128 stands for zero in the data rows.
Here are some points, one per row:
[131 123  46 158 112 136 183  91 113 123 155 161 116 111 164 151 127 124
 171 147 130 127 125 157 126 112 122 133 124 134 165  96 132 133 159 133
 127 122  85 157 124 118 165 156 138 150 117 142]
[114 158 147 168 110 125 135 125 128 132 138  90 160 109 180 103 105 166
 152 123 117 120 192 134 125 110 152 110 116 101 155  75 125 113 106 104
  99 127 160 141 127 158 100 154 122 101 129 141]
[ 71 136 129 103 105 168 143 126 130 173 122 156 149 106 133 112 127  90
 102 103 107 175 118 120 149 127 140 130 121 137 129 155 115  78 115 104
 104 191 109 114 125  74 119 142 123 116 116 127]
[113 140 151 167 117 116 141 164 130 129 162  82 136 140 110 123 121 145
 134 102 117 110 159 171 125 123 149 129 105 111 128 116 144  93 163 150
 118 135 116  95 126 123 151 107 111 108 167  72]
[166  98 178  97 104 120 152 132 120 135 175 132 143 180 156 141 166 131
 118 102 142 115 143 108 163 152 146 123 171 155 163 127 142 116  90 104
 134  95  83  96 144 146 137 157 145 148 107 117]
[123 105 119 136 103 117 115 121 103 105 101 212 125 116 116  69 129 109
 130 111 124  83 141 128  99 139  99  74 126 102 133 129 144 114  94 116
 131 137 129 122 117 132 143  99 103 116 116 120]
[178 173 117 112  92 110 131 127 132  75 123 112 109 140 111 127 126 104
 121 153 146 159 109 114 171 131 114 124 103  91 131 125 139  85 117 132
 112 147 141 136  86 165 131 113 181 125 113 102]
[127 162 143 127 135 157 135 106  99  90 121 118 121 164 114 119  86  86
 109 137 112 148 150 132 143 174 125 127 108 119 104 125 149 195 122 123
  85 135 112 119 148 158 127 126  85 185 128 124]
[154 133  96 143 138 148 106 146 137  72 142 123 107 152 124 137 158 140
 135 122 101 122 118 128 121 164 116 116 116 169 129 120  74 128 113 122
 127 204 120 112 131 147 123 134  98 127 142 108]
[174 169 119 136 165  97 115 128 218 128 129 129 129 115 129 114 164  94
 100 100 133 133 147 130 148 111 120 107 135 108 128 129 141 136 135 139
 179  99 126 120 159  98 122 121 127 137 123 143]
[171 146 109 126 152 149 110 120 154 144 130 129 123 130 123 135 111 164
 131 141 123 163 122 122 108 161 147 103 177  97 116 106 190 115 120 130
 128 155 119 139 134  63 118 136 136 131 140 130]
[103 165 120 104 135 100 146 103 133 112 123 130 159 102 114  94 132 176
  97 150 168  98 127 122  91 157 140 157 201 136 119 121  98 145 125 147
 147 136 124 136 102 128 107 132 117 151 107  89]
[116  96 108 103 169 151 139 131  76 138 133  70  68 104 109  98 161 103
 121 148  91 109 126 130 149  91 122 105 180  86 101 123 126  99 117 114
 139 112 118 142 153 136 115 118 114 114 131 119]
[152 118 114 125 127 130 145 137 115 107 127 118 121 165 111 112 113 173
 108 118 116 134 118 141 117  77 110 124 107 186 117 133 155  87 140 121
 122 129 157 107 136 115 112 117  81 204 104 127]
[107 136 123 194 127 122 102  83 162 155 146 111 118 179 116 135 132 122
 111 200 116  98 123 133 100 108  94 152 117 129 102 188 139 121 101 125
 122 124 100 110 105 128 118 157 132  92  95 168]
[136  96 167 131 152 147 164 127 125 113 123 113 212 135 149 155 123 117
 110 157 108 136 130  89 108 116  86 141 145 110 141 106 120 111 133 160
 157 143 144 143 115 129 181 119 103 121 175 164]
[151 192 180 108 123 167  87 142  87 135  86 114 103 102 149 130 163 128
 154 132 123 141 120 108 100  71 123 114 109 158 157 117 140 162 126 130
 144 125  90 111  72 120 127 133  98 144 128 118]
[142 163 126 125 120 152 133 119 195 155 106 124  97 139 126 135 107  97
 141 115 163 136 126 124 119 138 115 133 170 175 125 110 124 115 128 137
 108 151 122 128 176 176 126 124 133 128 149 134]
[123 134 151  96 123 112 109 151 123 135 150 119 154 136 116 147 155 145
 147 133 127  87 123 123 127  99  89 119 126 121 119 113 122 183 117 121
  86 171 147 127 166  77 124 119 189 168 103 123]
[ 92 124 121 114 110 203 132 128 166 102 127 147 118 137 125 145 112 117
 106  87 114  58 121 114 150 122 123 135 119 111 114  99 124 128 144 125
 137 103 123 140  81 112  95 113 144 119 122 131]
[176 148 117 111 126 133 155 122 126 146 102 112 158 121 119 116 171 104
 121 132 195  91 124 121 120 126 131 131  77 150 112 123 156 104 124 116
 112 117 131 155 171 124 123 110 130  97 125 120]
[115 131  80  59 167 123 113  82 127 129 125 126 119 136 158 170 129 127
 124 132 109 112 160 191 126 126 173 150 117 134 186 156 134 130 101 162
 114 124 164 122 115 125 160  91 120 117 139 139]
[113 100 184 154 116 132 169  98 135 107 108 112  74 112 161 143 123 128
 139 145 137 120 113 105 110 135 171  90 109 104 156 149 111 122 147 164
 144 142 166  93 156 124 132 130 147 142 113 151]
[ 75 144  87 104 127 113 153 190 143 120 115 130 142 120 108 147 133 158
 109 130 123 162 141 124 121 113 106  92 161 129 130 137 150 170 130 126
 155 134 126 101 141 181 126 135 156 108 115 129]
[126 119 126 140 177 130 134 227 130 124 122 152 110 132 107 106 120 125
 170 138 109 122 155  88 129 141 155 200 113 125 163 140 135 117 117 169
 117 125 116 152 131 126 136 142 130 132 100 162]
[125 153 146 140 144 101 126 100 128 106 111 134 170 119 160 100 152 150
 146 101  40 118  88 127 122 129 134 139 150 137 118 149 145 124 128 115
 102 103  99 124 146 158 120 105 191 157 151 123]
[150 171 117 123 171 136 132 115  79 110 137 112 160 105 121 111  90 142
 118 126 130 127 123 133 152 164 115 125  65 128 121 134 101 127 120 116
 198 114 117 115 163  97 130 135 168  99 113 125]
[ 84  93 128 130 102  67 118 121 162 168  88 100 141 147 109 148 106  92
 152 154  84 119 132 123 144 143 132 104  98 161 119  96 119 112 107 128
 182 116 118 166 122 118 117 126 120 160 119  85]
[153  96 110 136 128 139 142 105 126 109 101 122 132 184 123 111 191 153
 133 120 111 192 142 128 130 136 133 119 113 131 109 114  91 163 139 143
  97 128 130 136 106 109  96 117 111 105 117 125]
[ 59 145 123 120 113 142 119 130 147 155 137 111 100 136 127 112 175 188
 114 117 173 166 120 121 129 158 114 120  74 116 118 124 127 125 114 115
 126 115 115 149 128 146 163 107 124 169 145 155]
[128 117  86 113  99 117  88  97 115 115  87 118 126 127  88 124 135 120
 110 108 119 113 160  92 121 119 147 157 128 121 142 142 122 125 177 101
 118 114 176 116 130 120 176 219 141 136 177 131]
[153 104 132 112 136 147 124 127 189 132  99 170 123 113 119 125  83 171
 139 145 141 118 118 122 176  86 125 132 123 103 117 129  80 130 112 103
 101  94 104  87 129 114 139 118 104 113 140 107]
[129 128 140 128 110 124 154 157 120 127 150 159 111 118 143 112 131 115
 147 143 130 133 114 171 138 131 109 157 124 140 113 131 127 132  77 156
 136 107 189 136 116 117  94 177 130 135 190 160]
[126 131  88 143  96 123  67 162  95 139 146 115 161 138 147 108  98 117
  90 169 136 114 104 103 139 134 157  68 145 165 138 127  97 118 146 180
  94  87 119 128 134 126 119 103 132 124 135 164]
[132 107 153 124 102 117 119 159 125 118 119 144 111 122 163 137 123 127
 114 169 134 131 151 174 125 140 100 158 123 109 195 171 123 124 180 102
 134 134 109 168 147 120  76 121 125 131 159 127]
[132 105 109 133 122 123 128 141 107 131 120 134 134 175 125 125 122 156
 115 114 167 126 104 118 106 104 164 132 110 127 122 133 167 175 113 118
 186 155 115 128 132 152 112 121 159 114 156 117]
[112 125 138  78 189  90 114 117 123 104 123 127 122 136 135 166  99 139
 135  89 136 120  87 111 114 136 104 108 113 124 115 151 131 110 132 117
 102 116 113 166 116 143 102 175  89  97 106 146]
[166  49 121 117 119 150 120 127 190 133 154  77 133  58 128  90 115 112
 110 118 112 150 110 131 113 138 130 122  99 145 133 134 139 166 119 121
 105 149 123 135  92 151 132 130 124 133 112 120]
[123 123 118  92 108 100 135  91 121 129 205 153 108 113 159 131 119 121
 185 126 130 133 185  54 126 116 134 135 115 133  91 161 133 129 167 144
 137 134 138 118 126 126 133 102 116 120 154 116]
[108 162 140 156 110 106 161 151 132 127 152  92 109 158 153  95 112 117
 151 123 124 122  86 116 139 129 134 124 167 132 169 129 124 168 146  92
 118 110 174 141 123  86 174 111  90  83 130  97]
[ 91 111 116 154 184 142  92 108 129 139 126 139 186 115 136 124 170 111
 151 134 193 136 100 131 203 133 128 140 143 111 139 118 167 133 143 137
 154 149 142 102 157 157 109 137 116 140 118 110]
[133 120 149 129 114 123 121 183 123 127 112 159 115 122 206 141 133 123
 115 141 126 123 128 191 130 130 142 144 125 121  46 142 130 127 154 166
 126 128 135 150 131 129 176 167 127 120 111 107]
[123 105 160 143 118 154 103 101 110 106 106 124 103 114 113 132 123 168
 125 129 136 148 152 130 180 157 109 137 179 198 115 122 182 138 128 123
 154 135 139 139 139 122 140 106 161 106 119 135]
[127 130 180 120  99 125 142 111 123 129 160 154 132 116  44 119 132 133
 151 134 124 129 120 184 132 118 143 123 125 121 151 142 123 134 154 190
 124 123 112 166 136 131 136 158 122 110 132 154]
[107 117 125 120 107 191 105 122 132 120 143 161 136 127 117 142 115 107
 129 125 117 173 114 122  63 114 118 150 124 111 130 118 119 112 112 123
 131  65 144 115 154 128 115 115 136 110 102  67]
[130 121 141 147 154 148 139 158 124 107 133 100 179 128 114 144 115  94
 186 124 185 136 161 167  98 128 153 104 171 129 104 178  91 111 145  82
 142 118 140 130  76 120 143 110 149 153 132 159]
[182 144 122 116 111 150 125 122 120 251 127 142 125 159 122 123 116 146
 132 111  94 133 119 134 135 164 124 134 141 110 123 128 101 146 150 115
 165 156 155 129 121 185 129 115 128 145 111 143]
[128 132 164 174 191 114 148 135 122 136 163 197 112 109 103 172 140 122
  85 156 112 131 134 112 128 116 175 121 110 149 133 115 122 130 145  88
 107 126 165 162 116 142 138 123 131 130 143 125]
[118  92 134 127 198  91 124 112  92 170 118 119  99 138 131  90  86 103
 108  99 167 135 132 136 105 108  95 124 140 126 134  93  98 119 126 144
 110 127 111 115 104 114 124 124 176 126 135 101]
[136 121 111 171 112 104 142 136 101 172 102 114 120  79 110 201 140 132
 124 120 125 108 119 103 118 184 100 136 122 112 121 154 138 129 114 142
  97 101 121  80 107 109 106 123 111 123 129 115]
[135 128 115 173  86 100 109 111  98 109 117 119 124 104 119 180 111 123
 103  77 138 139 117 121 138  79 130 165 153 102 113 152 101 130  83 139
 131 140 110 165 143 125 117 123 105 131 104 151]
[118 113 132  95  99  76 114 131 114 102 128 137 116 111 115 126 127 104
 124 128 122 127 106 144 106 135 137 162 124 116 107  50 128 119 140  85
 133 127 114  73 124 123 120 100 110 104 111 190]
These points spread out most along one direction. Take the direction at right angles to it along which they spread out most. Then take the direction at right angles to both along which they spread out most. Go by this last direction. Where along it does each point below lie, from 0 to 99? 50 is the average, and the first point above lies past it. One standard deviation of the points above along it is 16.
[135 128 115 173  86 100 109 111  98 109 117 119 124 104 119 180 111 123
 103  77 138 139 117 121 138  79 130 165 153 102 113 152 101 130  83 139
 131 140 110 165 143 125 117 123 105 131 104 151] 39
[ 84  93 128 130 102  67 118 121 162 168  88 100 141 147 109 148 106  92
 152 154  84 119 132 123 144 143 132 104  98 161 119  96 119 112 107 128
 182 116 118 166 122 118 117 126 120 160 119  85] 44
[125 153 146 140 144 101 126 100 128 106 111 134 170 119 160 100 152 150
 146 101  40 118  88 127 122 129 134 139 150 137 118 149 145 124 128 115
 102 103  99 124 146 158 120 105 191 157 151 123] 49
[176 148 117 111 126 133 155 122 126 146 102 112 158 121 119 116 171 104
 121 132 195  91 124 121 120 126 131 131  77 150 112 123 156 104 124 116
 112 117 131 155 171 124 123 110 130  97 125 120] 36
[ 59 145 123 120 113 142 119 130 147 155 137 111 100 136 127 112 175 188
 114 117 173 166 120 121 129 158 114 120  74 116 118 124 127 125 114 115
 126 115 115 149 128 146 163 107 124 169 145 155] 68
[153 104 132 112 136 147 124 127 189 132  99 170 123 113 119 125  83 171
 139 145 141 118 118 122 176  86 125 132 123 103 117 129  80 130 112 103
 101  94 104  87 129 114 139 118 104 113 140 107] 44
[132 105 109 133 122 123 128 141 107 131 120 134 134 175 125 125 122 156
 115 114 167 126 104 118 106 104 164 132 110 127 122 133 167 175 113 118
 186 155 115 128 132 152 112 121 159 114 156 117] 46
[ 75 144  87 104 127 113 153 190 143 120 115 130 142 120 108 147 133 158
 109 130 123 162 141 124 121 113 106  92 161 129 130 137 150 170 130 126
 155 134 126 101 141 181 126 135 156 108 115 129] 42
[127 162 143 127 135 157 135 106  99  90 121 118 121 164 114 119  86  86
 109 137 112 148 150 132 143 174 125 127 108 119 104 125 149 195 122 123
  85 135 112 119 148 158 127 126  85 185 128 124] 87
[107 117 125 120 107 191 105 122 132 120 143 161 136 127 117 142 115 107
 129 125 117 173 114 122  63 114 118 150 124 111 130 118 119 112 112 123
 131  65 144 115 154 128 115 115 136 110 102  67] 48
[114 158 147 168 110 125 135 125 128 132 138  90 160 109 180 103 105 166
 152 123 117 120 192 134 125 110 152 110 116 101 155  75 125 113 106 104
  99 127 160 141 127 158 100 154 122 101 129 141] 57
[152 118 114 125 127 130 145 137 115 107 127 118 121 165 111 112 113 173
 108 118 116 134 118 141 117  77 110 124 107 186 117 133 155  87 140 121
 122 129 157 107 136 115 112 117  81 204 104 127] 79
[123 105 119 136 103 117 115 121 103 105 101 212 125 116 116  69 129 109
 130 111 124  83 141 128  99 139  99  74 126 102 133 129 144 114  94 116
 131 137 129 122 117 132 143  99 103 116 116 120] 44
[103 165 120 104 135 100 146 103 133 112 123 130 159 102 114  94 132 176
  97 150 168  98 127 122  91 157 140 157 201 136 119 121  98 145 125 147
 147 136 124 136 102 128 107 132 117 151 107  89] 30
